[[ 17.1   1.9  61.4  -9.8   5.1  -6.4  -3.2  23.5]
 [  5.1  13.4 -31.8   8.2 -28.0   7.2   1.1 -46.2]
 [  3.2   5.1  25.1  44.9 -18.0   1.9   6.7   5.2]
 [  6.2  -8.2   0.7 -14.6   2.8   2.8   3.4  24.6]]
|
[[  6.2  -8.2   0.7 -14.6   2.8   2.8   3.4  24.6]
 [ 17.1   1.9  61.4  -9.8   5.1  -6.4  -3.2  23.5]
 [  3.2   5.1  25.1  44.9 -18.0   1.9   6.7   5.2]
 [  5.1  13.4 -31.8   8.2 -28.0   7.2   1.1 -46.2]]

[[  9.0  -4.1 -28.5  40.3  21.0  44.2  12.2  71.9]
 [-36.0  52.6 -20.9 -22.2  38.0  59.3 -37.5 -62.0]
 [ -0.3  -3.8  55.2   5.4 -36.2   4.1  -5.5 -62.3]]
|
[[  9.0  -4.1 -28.5  40.3  21.0  44.2  12.2  71.9]
 [ -0.3  -3.8  55.2   5.4 -36.2   4.1  -5.5 -62.3]
 [-36.0  52.6 -20.9 -22.2  38.0  59.3 -37.5 -62.0]]

[[ -6.3  32.8  12.7 -22.2 -17.4  -0.6  10.3  61.8  10.2]
 [ -4.4  19.1   9.1 -10.8 -13.0   1.4   7.0  33.8   4.6]
 [ 10.9   6.9 -25.0 -39.5  42.3 -27.9 -14.4  48.3  23.7]]
|
[[ 10.9   6.9 -25.0 -39.5  42.3 -27.9 -14.4  48.3  23.7]
 [ -4.4  19.1   9.1 -10.8 -13.0   1.4   7.0  33.8   4.6]
 [ -6.3  32.8  12.7 -22.2 -17.4  -0.6  10.3  61.8  10.2]]

[[-27.1  25.3 -21.4  19.5  10.2  -6.3  16.3   9.3 -42.8  52.3  59.5]
 [-14.0  17.2  -3.7  42.7 -48.8  66.5 -55.9 -21.7  49.2  26.6  33.1]
 [-36.2  22.6 -39.0  -9.5  11.4  -6.2  15.6  17.8  51.6  -1.9  18.1]
 [ 11.4  -9.5  11.2  -5.8  27.9 -18.0  26.3  11.5  -8.3  18.2  77.6]]
|
[[ 11.4  -9.5  11.2  -5.8  27.9 -18.0  26.3  11.5  -8.3  18.2  77.6]
 [-14.0  17.2  -3.7  42.7 -48.8  66.5 -55.9 -21.7  49.2  26.6  33.1]
 [-36.2  22.6 -39.0  -9.5  11.4  -6.2  15.6  17.8  51.6  -1.9  18.1]
 [-27.1  25.3 -21.4  19.5  10.2  -6.3  16.3   9.3 -42.8  52.3  59.5]]

[[-17.1   8.8 -20.4 -13.5 -26.0 -28.1  -1.3]
 [-15.0  65.5 -22.3 -22.1 -60.7  -7.8  37.3]
 [-16.5 -44.4  -7.4 -11.6  -0.2 -23.8 -24.0]]
|
[[-16.5 -44.4  -7.4 -11.6  -0.2 -23.8 -24.0]
 [-17.1   8.8 -20.4 -13.5 -26.0 -28.1  -1.3]
 [-15.0  65.5 -22.3 -22.1 -60.7  -7.8  37.3]]

[[ 31.2 -11.4  17.1 -21.3  75.3  17.4 -31.1]
 [-47.4  23.3 -23.0 -24.5  12.8  -8.2 -43.8]
 [ 21.3 -23.6  20.6  25.4  18.1   9.4  11.7]
 [-15.1   6.6   2.1   7.0  38.6  11.0   8.0]
 [ -0.4 -46.3  -7.1  -3.8   0.7  -2.8 -35.9]
 [  2.4 -18.7  -6.8  -0.2  24.2  -5.3  12.5]
 [  7.1  -0.3   5.5   1.5  17.8  19.6   6.5]
 [ 18.9  -1.9   5.9  -8.9  21.4  12.6 -12.0]
 [ 48.0  14.0 -22.1   5.3   1.9 -11.2 -27.0]]
|
[[ -0.4 -46.3  -7.1  -3.8   0.7  -2.8 -35.9]
 [ 21.3 -23.6  20.6  25.4  18.1   9.4  11.7]
 [  2.4 -18.7  -6.8  -0.2  24.2  -5.3  12.5]
 [ 31.2 -11.4  17.1 -21.3  75.3  17.4 -31.1]
 [ 18.9  -1.9   5.9  -8.9  21.4  12.6 -12.0]
 [  7.1  -0.3   5.5   1.5  17.8  19.6   6.5]
 [-15.1   6.6   2.1   7.0  38.6  11.0   8.0]
 [ 48.0  14.0 -22.1   5.3   1.9 -11.2 -27.0]
 [-47.4  23.3 -23.0 -24.5  12.8  -8.2 -43.8]]

[[ 29.7   1.5  37.6  21.3 -46.5  -0.6  -9.7]
 [ 16.9  -1.1  -6.7  11.5  61.8 -19.1   4.5]
 [ -9.4   4.1  18.4  18.8  -2.9 -14.8  25.1]
 [ 27.1  14.2  47.1  20.1 -45.2 -31.5   6.3]
 [ 49.2 -13.7  49.9  28.8 -69.9 -29.0 -35.7]
 [-16.0   2.5  22.3  -5.4 -67.1 -22.6  -1.2]
 [-31.5  -4.0 -11.8 -15.6  -1.9 -30.0   4.0]
 [  0.8   1.1  28.6   9.4 -62.8 -23.0   5.3]
 [ -1.4 -10.5  14.8   4.6 -78.0  -5.8  -2.8]
 [-20.1   7.6   5.4 -10.5 -29.3 -10.4   9.1]]
|
[[ 49.2 -13.7  49.9  28.8 -69.9 -29.0 -35.7]
 [ -1.4 -10.5  14.8   4.6 -78.0  -5.8  -2.8]
 [-31.5  -4.0 -11.8 -15.6  -1.9 -30.0   4.0]
 [ 16.9  -1.1  -6.7  11.5  61.8 -19.1   4.5]
 [  0.8   1.1  28.6   9.4 -62.8 -23.0   5.3]
 [ 29.7   1.5  37.6  21.3 -46.5  -0.6  -9.7]
 [-16.0   2.5  22.3  -5.4 -67.1 -22.6  -1.2]
 [ -9.4   4.1  18.4  18.8  -2.9 -14.8  25.1]
 [-20.1   7.6   5.4 -10.5 -29.3 -10.4   9.1]
 [ 27.1  14.2  47.1  20.1 -45.2 -31.5   6.3]]

[[ 59.5  -5.3 -39.7  10.0  35.5  -7.2]
 [ 49.4  -5.0 -12.7  11.8 -56.8 -25.8]
 [-80.0 -10.6 -34.0 -42.2  -9.0  30.4]
 [-59.8 -26.1 -21.3 -22.2 -29.1  20.1]
 [-76.1  19.7 -27.6 -21.7 -30.5  26.0]
 [-32.9  -4.7  12.3  15.1 -66.8  -1.6]
 [ 56.5  -8.2 -22.9  19.0 -45.4 -21.3]
 [  5.7  -9.2   6.8  -1.7   7.8 -21.6]]
|
[[-59.8 -26.1 -21.3 -22.2 -29.1  20.1]
 [-80.0 -10.6 -34.0 -42.2  -9.0  30.4]
 [  5.7  -9.2   6.8  -1.7   7.8 -21.6]
 [ 56.5  -8.2 -22.9  19.0 -45.4 -21.3]
 [ 59.5  -5.3 -39.7  10.0  35.5  -7.2]
 [ 49.4  -5.0 -12.7  11.8 -56.8 -25.8]
 [-32.9  -4.7  12.3  15.1 -66.8  -1.6]
 [-76.1  19.7 -27.6 -21.7 -30.5  26.0]]
